In the rows, zero is written as 128.
One turn moves every row onto another: examples first, then more rows asked:
K_108: [154 125 141 147 146 124 126 133 202 115 133 128 130]
K_186: [168 149 123 111 147 108 125 113  87 140 111 139 138]
K_3: [112 156 144 115 177 101 109 160 152 124 123 141 138]
K_39: [141 121 126 158 123 168  94 105 124 160 119 150  99]
K_400: [126 169 105 134  99 117  93 122 104 126 120 113 129]
K_143: [ 95 133 106 110 121 122 148 151 145 143 144 101 152]
K_251: [131 127 129 167 126 160 103  94 123 144 111 151  93]
K_735: [102 123 120 112 119 114 147 148 143 133 143  95 158]
K_886: [138 127 139 162 131 156  90  97 120 151 115 143  92]
K_206: [125 175  89 134 107 117  97 124 108 126 119 120 128]
K_338: [116 154 146 127 179 114 125 166 156 116 124 147 137]
K_685: [149 113 131 140  81 151  90 142 153 134 145 121 138]
K_495: [ 74 149 129 134 165 126 128 122 114 144 114 138 113]
K_291: [110  80 146 134 149 151 138 135 161 127 125 136 107]
K_812: [174 119 130 145 115 133 131 108 112 103 144 167 148]
K_660: [148 103 136 138  81 147  96 136 142 125 152 124 144]
K_604: [106 125 116 100 116 115 135 158 143 137 143  96 149]
K_200: [124  75 132 128 146 153 137 140 160 129 123 145 109]
K_405: [160 129 161 124 174 131  94 134 127 164 127 156 123]
K_728: [152 133 139 152 152 132 137 134 198 118 138 135 131]
K_779: [147 100 123 139  85 161 101 141 150 129 151 135 136]
K_843: [161 125 138 143 146 124 145 136 188 111 144 122 134]
K_403: [157 148 122 117 149 102 125 104  89 132 104 137 137]
K_721: [167 118 134 151 114 128 116 101 117 100 140 168 149]
K_609: [110  76 143 122 143 154 139 143 151 134 125 139 115]
K_309: [ 76 138 120 132 161 126 141 116 108 146 116 137 114]
K_158: [108 131 106 107 121 115 143 154 142 147 141  99 161]
K_817: [121 164 142 121 181 111 111 160 158 128 125 144 130]
K_600: [137 157 119 152 126 113 156 119 147 118 153 134 177]
K_232: [168 158 129 124 155 111 122 114  91 139 103 135 130]
K_789: [120 175 100 141 100 122  93 118 113 128 127 120 125]
K_928: [ 74 147 116 132 165 123 133 126 111 145 121 147 124]
K_419: [ 76 154 111 128 159 130 127 130 110 148 119 140 115]
K_538: [151 107 125 143  89 153  87 141 148 131 151 139 141]
K_509: [147 157 129 154 119 114 145 124 138 123 154 128 184]
K_377: [132 161 124 156 122 105 143 115 151 122 148 127 180]
K_450: [123 170  88 126  98 125 106 127 105 133 125 115 131]
K_941: [150 130 166 135 184 131 104 126 130 163 136 156 121]
K_639: [176 130 132 144 119 129 114 111 106  99 146 163 144]
K_24: [142 121 125 167 134 161 100  95 130 158 117 150  98]
K_347: [155 115 167 126 172 129  97 121 129 165 126 154 125]
K_705: [115  83 133 132 143 164 134 139 160 137 125 142 101]

K_405 goes to K_186
K_941 goes to K_232
Where do these go?
K_377 goes to K_108
K_200 goes to K_928
K_660 goes to K_735
K_604 goes to K_609
K_779 goes to K_143

One turn moves every row onto another: examples first, then more rows asked:
K_351: [138 104 125 128 140 116 150 149 191 150 130 119 138 144  97 141 148  84
 126 152 122 100 102 113 147 153 129 130 111 122 137 128 147 109 127]
K_811: [110 116 140 141 115 108 103 126 128  96 103 156 160 152 139 119 133 132
  92 113 129 136 129 187  89 124 184 144 130 133 133 143 123 147  96]
K_229: [145 157 159 165 139 101 120 169 122 109 129 126 108 112 136 112  87  92
 144 125 137 154 156 102 127 111 112 122 131 110 122 149  81 154 104]
K_992: [126 122 112  94 165 131 131 114 126 166 135 162 142 152 155 129 114 159
 131 166 100 142 111 128 120 135 120 147 131 161 119 135  89  80 115]
K_245: [113 143 142 133 154 117 117 111  94 110 142 134  98 138 104 113  76 113
 145  87 119 123 142 163 130  88 157 126 144 140 121 149 118  93 127]
K_213: [135  94 130 140 126 103 169 133 174 136 136 126 140 146 117 152 147  89
 121 169 145  96 109 127 121 150 116 123 115 105 142 128 153 111 123]
K_995: [162 162 127 169 140 122 100 162 106 113 136 123 135 117 147 119  96 117
 126 144 149 149 143 127 151 137 126 116 126  93 134 146  65 155 107]
K_934: [114 119 138 156  90 109  93 127 129 114 103 139 160 142 109 120 122 140
  96 124 133 143 142 169  95 114 153 165 133 113 146 120 111 156  86]
K_677: [108 121 140 138 109 124 107 148 139 115 117 136 178 133 139 155 138 126
  95 112 103 125 149 189 112  94 156 139 131 119 137 127 121 157  83]
K_96: [148 165 148 168 130 100 115 157 114  91 139 123 105 105 142  97 102  96
 118 136 162 157 150 130 111 105 131 123 134 120 124 143  83 148 111]
K_750: [137 133  75 110 158 110 149 119 110 165 137 166 136 139 143 114 145 158
 156 163 104 165 111 124 107 120 104 136 127 149 139 134 119  96 126]
K_829: [125 152 139 137 166 129 114 125  95 111 134 131 120 129 105 122  94 120
 159  76 119 110 131 159 124  80 156 120 124 134 119 170 125 104 133]
K_534: [114 128  94 103 152 143 133 154 135 141 112  89 126 128 163 104 155 147
 108 127 126  98 152 116 123 140 115 102 121 145 120 131 144 178 158]
K_527: [105 131 142 133 148 151 121 138  81 132 142 138 111 132 107 117  90  96
 148  87 129 115 131 158 134 105 161 118 123 138  93 167 118 101 141]
K_673: [149 171 148 160 129  90 104 175 119 116 139 133 116 110 135 113 107  85
 131 138 153 146 161 137 100 122 119 127 124 106 118 141  75 144 117]
K_366: [123 136 115 144  94 117  91 137 121 103 107 155 157 157 114 126 121 118
  94 110 120 134 130 184 101 119 157 155 156 132 141 135 129 149  84]
K_196: [122 130 103 107 160 124 141 107 119 166 131 162 133 134 166 113 124 162
 159 149  97 162 116 116 131 116  98 155 129 149 115 141 115  88 116]
K_231: [129 117 106 107 137 134 136 120 125 164 121 168 156 144 165 122 116 146
 164 149 104 178 121 107 118 123  96 143 112 160 140 126 119  96 119]
K_536: [118 113  91 107 160 133 127 128 116 169 138 176 144 144 161 116 125 163
 142 167 107 157 104 115 122 134 123 141 128 163 140 155 117  99 108]
K_212: [ 95 132 131 146 148 148 137 130  96 116 130 139 111 125 104 117  78 131
 149  77 105 107 136 177 126 100 147 124 135 135 128 148 123  96 125]
K_584: [149 125 100 111 166 131 127 128 138 177 138 157 136 151 156 126 135 174
 150 169 110 172 124 125 126 137 128 146 131 153 135 130 118 106 132]
K_672: [136 125 111  91 155 133 143 137 120 131 126  99 122 114 169 108 118 148
  83 127 127 110 157 108 130 148 119 109 134 132 106 154 136 182 159]
K_378: [107 129  97  93 139 123 146 110 125 133 108 111 139 125 142  96 123 146
 119 121 128 114 166 105 112 144 103  97 107 130 127 129 141 192 158]
K_454: [ 99 147 156 152 165 136 107 115 105 149 139 139 114 130 116 135  66 106
 160 109 100  95 120 159 122 119 156 120 131 127 114 148 130 117 130]
K_263: [140  94 140 137 127 120 159 142 168 140 122 125 144 139 121 159 151  88
  97 153 155  90  88 122 141 129 120 144 112 113 127 128 142 119 124]
K_477: [133 108 110  90 143 128 126 131 116 139 130  94 135 120 157  97 143 142
 110 119 120  97 170 105 137 137  98 103 116 137 112 146 140 177 158]
K_126: [130  98 123 134 117 123 175 148 171 126 128 154 151 126 106 131 127  94
 130 145 152 102 110 114 143 144 120 128  97 109 157 122 161 112 135]
K_340: [122 130  86  97 143 110 134 148 134 129 127 125 128 129 165  79 148 138
 114 112 125  89 165  95 114 138 107 113 118 141 125 139 149 177 148]
K_761: [147  96 111 127 111 114 146 135 168 136 139 119 146 144 101 129 148  83
 132 146 138 105 110 102 120 140 123 142 114 102 138 129 173  96 130]
K_504: [161 154 159 151 130  86 116 160 111  96 123 133 132 132 134 115 113  89
 132 156 146 157 149 135 135 119 115 112 148 116 108 138  68 152 117]
K_383: [118 135 107  99 137 121 140 126 126 121 117 106 115 117 159  90 138 148
  98 132 130  97 168  93 119 149 103 112 112 115 107 131 139 183 136]
K_935: [108 128 138 149  90 113  99 129 123 112 112 148 147 143 112 114 135 105
  80 101 131 137 138 172 104 102 160 154 144 139 140 128 113 135  81]
K_354: [128 102 123 137 100 113 172 140 167 134 130 135 146 137 107 138 140 104
 107 151 133  98  99 116 146 137 128 150 109 104 137 130 167  94 116]

K_995 goes to K_677
K_534 goes to K_351
K_750 goes to K_340
Where do these go?
K_829 goes to K_673
K_992 goes to K_672
K_229 goes to K_934
K_536 goes to K_477
K_811 goes to K_527
K_126 goes to K_231
K_383 goes to K_354
K_245 goes to K_96

